Each path below is one point turned by a fixed rotation once a step. After each direction that follows a path, write how fast that rotation turns it, in degrees per step (0 if it stays still).
Each turn is a multiple of 5 degrees from 10 to 175, or 0.
Each row of a path follows its step; steps can be skipped.
Path 1:
step 0: [  5 -10 -14   0  -8  11  -3 -10   7  10 -20  -5   5   5  -6  13  12  -1
 -19 -13   1   3 -16  -3 -16   9   4  22 -13  -9  -8   2  14  12  11  -8
  -5 -26   5  -7  -3  -4   4 -17   2  -5]
step 1: [ 10   3  15  -9  17   9  11   3   2   4 -19  14   6  12   9   2   4   0
  12   2  29 -15  -7   3   8  -1  -6  -3   9   1 -17   0 -13  -6  -5 -11
  14   1  19  -5  -1  14 -13  -1  11 -12]
step 6: [-11   8  16   2   9  29  -4   2  16   4   1 -13  11 -11  12   2   7  10
   9  23 -18  -6   8   2  -5  12  20   6  -4  -4  -6   6  12 -13   3   3
  -2   8 -12  -8  -1  -6 -13   9  -6 -10]
step 7: [-15 -16   0  -6  -4   9 -16  -9  -8  -7  -3   1  -9   0  13 -17  21 -12
   8  -6 -10  -4 -21 -17  -1  -6  -4   7 -14  14  13  10 -12   4  -7   3
 -12  -5   7  -8  -7   6  -5  12  15  18]
step 8: [-11  -4   1 -19  -6 -18  -5  15 -12 -11  -6 -12   0   0 -15  -5  14  17
 -11  -5   5   1   0  18 -12   5   2   0  -1  16 -11 -12 -14 -15  -2 -13
  10 -18  11   0   6  12   6 -11 -15   4]
step 9: [ 22   1  -3 -21  17  -7  -3 -20  11   4   1   7 -13   8 -11   1  -7   5
  12  24 -14 -16   9  15  -7   3   7  -3   3  -7  -7   5  -6   1   1   1
  -9   4  -3  19  17   2   3 -12  13  -6]
step 10: [-13  -2   9   8   6  22   5  12   3   3  16  11   7 -10   7   9 -14   5
  -9  -5 -15  -3   4   5  -6  -6 -17   3  -6   6   2   5  -7  18 -11   2
   9  27  -4  14   3   8   6   1  11  25]
step 11: [-15  -5 -14  -2 -15  12 -14  -2  -2   5  -3 -27  -9 -18 -18   9  15 -13
  -1  -3   5   3  15 -13  15  -2 -14  -9   1  -8 -11  -4   4  -5  -2 -12
  11  -8 -11   1   2 -17   9   7   6  10]
step 13: [ -8  -1  -7  12  15  -5  -1   8  13   0   7  13  -6  -1   7  -9   3  21
   2  16  15   2  -1  15 -11 -22  -9  -2 -27 -11   7  12   6   8  13  -3
   0  -2   9   0  10 -13 -18  -9 -12   3]
step 14: [  4 -13   1  -9  -9   8  -2  11  -5  -4  -2   0 -13 -21  22   6  -6 -17
  -9   7   2 -14  -7  -1 -18   9 -15 -11   5  -7   6   1  16 -24  -3  -2
  -7  11  -5 -16   2   3  -2 -22  10  -2]
step 15: [ -2  -9   4  -5  -1  -4  -8   0  19  20  -3  -3  -6  13 -12   1  -3 -18
  -3   0  -7  -5  -7 -12   1  15  -7  -8   4  22   4   4  16   2   7  10
  23  -8  21  -2  -1  18  12  13 -12   8]
[ 2 -1  1 -2  2 -3 -3 -4  2 -5  2  5  0 -1  4 -3 -5 -3 -2 -2 -5 -2 -9 -4
  4  2 -2  4  4  5  4 -1  1  0  4  1 -1  1  2  6  0 -3  2  4  3  1] -> 140
[ 0  0  4  0  2  1  1  6 -1 -1  4 -1  5 -2  4  1 -1 -3  0 -2  0  4 -3  6
 -1 -2 -1  0  8  5  1  3 -6  3 -2  1  3  0  0 -7  2  4  3 -3  5 -5] -> 160
[-4  2 -1 -2  3  3  3 -1  5 -4  2 -1 -1  7 -3 -1  3 -6  1  0 -3  0 -2  0
 -3  1  2  0 -1 -1 -3  0  2  6  2  7  3  0 -3  4 -4  3 -6 -4  0 -4] -> 120
[ 2  3 -4  3  2 -3  4  3  3  3 -1  4  0  1  4  6  1 -4 -2 -3  4  1 -2 -4
 -3  2 -5 -6  1 -6  2  1  5  1  5 -3  5 -1  6 -3  2 -3  1  0  1 -2] -> 25
[-3  0  4 -4 -2  3  2 -2  5 -1  1 -3 -3  2  2 -1 -2  0 -5 -4 -5  5  0 -3
  2 -5 -5  1 -1 -7  2  2  1 -6 -4  1  0 -7 -1 -1  1  6  3  2  1  0] -> 95
Path 2:
step 0: [ -1 -19  -2 -11  17   9  -5   2 -16  -4  20   2  20   8   1   8  14  14
   7   3  13  12   3  25 -20  -4 -11 -14   8  12 -12   7   6  -4   1  -9
   9  -1   8   0  -6   5  11   0   4  12]
step 2: [-10 -17  -3 -14  15  21   5 -10  -8  21  -3   2   4   7   3  -6   1 -13
  -9  14 -11  12 -18  10  -9  -2   2   4 -13   1   6   9  -7   4   3 -10
  -4  -4  16 -17  -5 -16 -23  -6   4   8]
step 3: [ 20  -4  -1   6  28   1   1   8 -10  -5  -2   0  24  -5 -12 -15  25  16
   5   3  -6  -1   3   4 -11  -2   0  -5  23   3  -6   1  -5  -6   3  15
   1 -23   9   3 -11   1  -2  -2   8  -1]
step 4: [  2  -7  -5  -6   7  14   9  -7  15   8   3  -2 -19   5 -20  11  -2   2
   4 -16 -18   4   8   6  13  18  -6 -11   3   2  -1   7   6  -8   0 -14
 -16 -16   4  -7   6  -2 -14   4  22 -23]
step 5: [-17  -7  -6 -18  16  24  -8  23  -4  -2  19   7  18  10  14   3  10 -10
  -6  -9   2  -1  -8  11 -19 -15  -9  -8  -2   3  -5   9  -6   0   3  -8
  -6 -13  -3 -18  -8  -4   7   0   6   1]
step 6: [ 20  -9   5   0  27  -4 -11  -3  15   2   0  -1   3  -4  -4   3  -1  28
  10  -9 -17 -11   1  19  13  -8  11  -3  16   0 -11 -16 -12   7   1  -5
   4  -6  -2 -15  -5  11   5  -2  10   9]
step 8: [  5   6 -12  -4  14   8  -8  21 -13  15  -5  -3  14   7  -6  -3  37  -6
   2   7 -16  -3  -7   9 -14 -16   6  -6  10   3  -4  -7  -8   1  -5  -4
  11 -15  11  -2   1  10   4  10  -9 -11]
step 9: [  7 -11  -3   2  27   3   4 -12  15   2  14   6  -6   1  -6  -3  -3   7
  12 -17 -23  -6   0   6   8   8   8  -6   7 -12  26 -12  -7  -6 -15  -6
  -4  -3  15   4   0  -7 -19   4  12 -11]
step 10: [-10 -13  -5 -12   2   0   2  17  -3   3  12   2  29   8  15   8   6  -5
  -7   9  -8   1  -2   8 -10  11 -16   2 -10  -4  -8   1  -1 -14  -5 -12
 -15 -29 -12   3   0   3 -16  -8  18   0]
step 12: [-15 -11  -1   4  27   7 -14  -5  -8  10   7   0  -7  13   4  22 -21  24
  -9   6  -4  -4   2  10   2   8  -3  -5 -10   0  18  10 -13  -6 -14 -14
  -8  -1  11  -4   3  -5  -1  12   8   0]
step 14: [  2 -17 -18 -10  20   6   7 -19   0   8   4 -11  -1  -1 -18  -7  13  19
  -1  -6  -4   1 -16   7  19  -2  -5   1  21  -4   5 -12   6   1 -10   7
   3  -4  14  13  -9 -13 -14  11   2  -6]
[-1 -1 -6  5  5  3 -2 -2 -3  2  0  3  6  2  5 -5 -6  0 -2  1  2  2  2 -2
 -2  0  1 -6 -2 -4 -5  2  4 -3  1 -3  3 -3 -4  3  3 -3  2 -1 -4 -2] -> 145
[ 2  2  1  1  0  1  4  0  3 -1 -1  8  2 -2 -6 -4  2 -4  5  3 -2  0 -2 -1
 -1 -1 -5 -1  1 -2  2  3 -4 -3 -2  0 -9 -1 -4  5  2 -2 -3 -2 -1 -4] -> 60
[ 4 -2 -8  1 -1 -3 -1  1 -3 -4 -6 -1 -1 -3 -5 -2 -5  1  2 -7 -5 -2  2 -2
  2 -5  0  0  8  0 -1 -1  2  2 -4 -2 -1  1  1  0  1  1  0  1  0  4] -> 140
[-6  1 -1  0 -8  4 -3  0  1  3 -4 -2 -2  3 -2  0  6  0 -2 -5  0  3 -6  1
  8 -4 -2 -2  0 -4 -1  6  3  2 -3 -2  2 -3 -2  2 -1 -2  3  3 -1 -3] -> 110
[ 4 -4 -1 -1  5  0  3  6  0 -3  5  2  4 -2 -3 -2  4  2  0  1  2  1 -2  0
  4 -2 -3  1  0  5  2  0  1  7  0  0  8  3 -1 -2  1 -4  0  0 -8 -1] -> 130
Path 3:
step 1: [  6 -12  -7  11   2  -5  -5   2   5  -5  -6   4 -12   3 -11   7   9  -7
 -14  -7  18   0  16  20   0  28  10  -5  20   3  -2  -9  20  14  16 -12
  -6  -1   2  -7   9   7  15 -27  -4  -3]
step 2: [ -3   3 -13  -8 -25  -1  -5  -5  -3  25   4  -1  -9   7  11 -20  -6  -2
 -12 -14   1   3  18  -4  -4 -10 -13 -11  -7  -7   5 -13   6   9  13  -6
   7  18  25  -9  10  16   1 -10  -6  10]
step 3: [ -8  -6  -4   9  -5  19   2  -1   9  14 -18   7   3  -1  -3  15  10  -5
 -16 -15   9  -2   9  16  23  -8   1 -23  -2   5  10 -18 -21  -1   3  -2
 -10   4   2  -6 -20 -16   8 -16   3   8]
step 4: [-15   3   8 -29   1   9  -5  -4 -16   0 -11  -7  -8  14   0  -7  10  11
 -22  15 -22   4  12  12  -1  10  -3   7   7   4  -2 -26  -6  -3  10   1
   4   2   8   4   1   2  11 -24   1 -10]
step 5: [-20   7 -12  -4  -9  30 -12  -3  -4   4   6   5  18  -7   6 -11  -1  -2
 -17   3  17   3   6   0  10   3  -4 -17  10  -6 -15 -11   7  -7 -13 -13
  -4 -12  -2  -7  24  -9  17   0  -8  13]
step 6: [ -7 -13   1  -4  -9   7 -21 -11   7  12 -11  -8   3 -14 -29  -5  13 -12
 -21  -7  21  -5   5 -14  -5   8   7  13  -2  10   6 -18   8   4   0  -4
   1  -3   6  17  -6   5  -1 -18   1 -13]
step 7: [-24  -7  -2  10   4  17  -6 -12   6   5  10 -10 -17   3  -1 -23  10   3
   6  -3  -5   2  18  -1   0  -9   7 -13 -18  -4  -1   1 -10   2   9 -19
  -5   9  19   5  18  -4  22  -4   0 -15]
step 8: [-15  10   3   8  -2 -12 -13 -19  -4   9 -15  -4  -2   1  -1  -4  -7   7
 -27 -11  16   9  -4  -6   9  13   9 -28  -5  23   0  -5 -14 -12  12  -1
   1   2 -18  -9  -2   0  12  -2   9  -5]
step 9: [-10   4   1  -5  10  15   7 -25 -20   0   0 -12  12  -2   3   6   2  11
  -4  -2  15  15  26  -4  -1   1 -17   3  22  -1   0  -4 -10   0   9 -13
   3  20   6  18   3  10  -2 -14   5 -16]
step 10: [ -1  16 -10 -10  -2   9  -4  -5  -6  -2   5  15 -19 -13   2  -7  26  -9
 -14 -14  15  12  21  -3  12   8  -3 -12  -2 -11   1  -2  10  -5  10  -5
 -10  -7 -20  -4   3  -5  11   5 -22 -17]
step 15: [-21  11   1   5  -7   5  -1   8  14   5  12   4  -4 -17 -15  -7  21 -17
 -31  -8  12  -2  14   5   4  -2  -5 -11   6  -8   1  12   9 -14 -15 -11
   5  16  -3   2 -17 -11   3 -10  10   5]
[-2  3 -2  0  3 -5  1 -5 -1 -1 -5  2 -2  0  4 -2  1 -1 -3  3 -4  1 -2  3
 -5  2  1 -3 -1  0  0 -2  6  2  2  0 -1 -4  5 -5  6 -1  3  9 -1  1] -> 120
[ 0  4  3  2  1 -1 -1 -4 -7  5  0  1  2 -4 -3  7  1 -1  1 -4  1 -3 -3  4
  4 -3  3  1  0  5  2 -3  2  2 -5  0  1  4  3  6  4 -1 -3  2  0  3] -> 125
[-3 -4  0  0 -2  1  0 -5  2 -1  1  5  0  8  4  1  1  0  7  2  6  4 -1  2
  3 -3  1 -4  1 -8 -3 -1 -5 -1 -4 -2  2 -1  2  3  3 -2 -1  3 -5  0] -> 155
[-2 -3  4 -1 -3 -4 -3  3 -3  2  5  1 -5  1 -2  1 -1  0 -1  5 -2  5 -3  1
  3  2  3 -2  3  3 -5  6  0  1  0  0  3  3 -3 -6  8 -1  3 -5  0  4] -> 110
[ 0  1  0  3 -2  1 -3 -2 -1  2  0 -2  2 -4  6 -4  3 -1  5 -2  2  1 -1  6
  0  0  3 -5  2 -1  1  3  4  3 -2  5 -7 -5 -6 -2 -2 -7  0 -5  2 -2] -> 155
[ 5 -2 -1  2 -2 -2  1 -2  5  8  2 -1 -9 -5 -2  1  3 -1 -1 -2 -2 -1 -4 -6
 -2  1 -2 -3  1 -4 -5  2  2  0 -1  0 -3 -1  6  4 -2 -1  3 -2 -1  2] -> 80
